Each scene shows the same named points in several views, each turned, perhaps mirrored, and shifted as a whole.
A view may leave some points out. In some views, one point has been moved. Which views, in the order they come, and which point in each? Write no view if no view has one.

Scene 1 (6 views)
A:
  vub [-12 -11  -2 -11   9  -3  -2  -4  -2   4   4 -11   3   9   0   2]
  nin [ -4  -9  -2 -11   4  -6   0  -5  -4   6   3 -10   1   3  -3   1]
  Vit [ -6  -9   1 -14   1  -5   0  -6   2   1   4 -13  -1   8  -4   5]
  gaboz [ -3  -1   2  -7   0  -4   1   8  -2   4   2  -7  -9   3 -21  11]
  kup [ -8  -5  -3  -6   5  -4  -1  -4   0   7   7 -10  -1   6  -4   1]
  vagu [  1  -2   3 -11  -4  -5   3   7  -3   5   1  -8  -9   2 -19   9]
  Zuvu [ -6  -7  -1  -8   3  -5  -1  -3   0   5   3 -10   3   7  -5   5]
B:
  kup [  5   4 -15  -1   8  -2   7   9 -11  -5   5   8  -2  -3   2   0]
  Zuvu [  9  -1 -13  -2   8  -1   8   9 -10  -5   4   4  -4  -4   1   2]
  gaboz [  4  -2  -9   5   5   2  -1   2  -2  -2  -3   4  -1 -16   3  13]
  vagu [  4  -4 -12   4   4   4  -1   4   0   0  -2   2   1 -14   0  13]
  vub [  9   2 -13  -4  10  -6   9   9 -11  -8   2   1  -2   0   0  -6]
  Vit [ 11  -1 -16  -5   7  -2  10  10 -10  -6   3   2  -2  -1  -3   1]
C:
  vagu [  7   5  -3  19  -9   8   1   1  12 -11  13  -2   7 -18 -10   2]
  Vit [ -7   2  -4   6  -4  12   7  -4   4   0  13   6   4  -9 -17   4]
  vub [-11   1  -5   5  -7  12   4  -5   6  -1  12   8   7  -2 -16   5]
  nin [ -7   2  -5   6  -5  14   4  -6   4  -6  10   5   1  -9 -12   4]
  kup [ -8   4  -5  10  -7  10   3  -9   8  -6  10   9   3  -8 -18   3]
D:
  vub [-12 -31 -23  -1  11 -42  -7  -5  24  -4  10 -13  -8   4  19  13]
  nin [-12 -26 -26   2   8 -39  -5  -4  21  -5  10 -12  -7  12  16  10]
  gaboz [ -8 -38 -25  10   8 -47  -1   0  13  -7  13  -3  -9  27  26   5]
  Vit [-12 -29 -27   1   6 -45  -5  -5  24  -5  11 -12 -12   8  18  12]
  kup [-13 -31 -26   3  10 -44  -6  -1  21  -8  11 -12  -5   9  16   7]
E:
  nin [  6   9   0  23  -6   8   5   5   3 -14   0 -11  -6  -8 -10 -11]
  Zuvu [  8   5  -2  19  -4  10   7   4   2 -12  -2 -13  -5 -10  -7  -7]
  kup [  8   6  -2  22  -6  11   4   5   2 -13  -1 -12  -6  -6 -11  -2]
  Vit [  5   4   1  17  -5  11   7   4   1 -14  -4 -11  -4  -9 -11 -11]
  gaboz [  6  -2 -10  30   6   9   5  -4   0   1  -2 -12  -9  -9   1  -6]
  vagu [  4  -1  -9  32   7   9   5  -3   1   0  -2 -11  -8 -11  -2 -11]
  vub [  5   7   3  15 -11   8   5   4  -2 -15  -3 -13  -8  -6  -8  -6]
F:
  Vit [ -9   9   8  13  -2   8  20  -6   7   5  -3  -6 -11 -27   6  -6]
  vagu [ -4  -7   6  11   0  11  10 -16  13  16 -15  -3  -7 -20   8  -2]
  nin [ -8   4   8  14  -1  10  17  -1   8   4  -7  -6  -8 -29   4  -5]
  vub [-11   8   8  11  -5   7  21  -2   5   1  -5  -8 -12 -31  10  -2]
  kup [ -6   3   6  15  -3   7  14  -6   5   1  -7  -8 -13 -31   6  -3]
Views with a point moved: A
  A moved: Vit
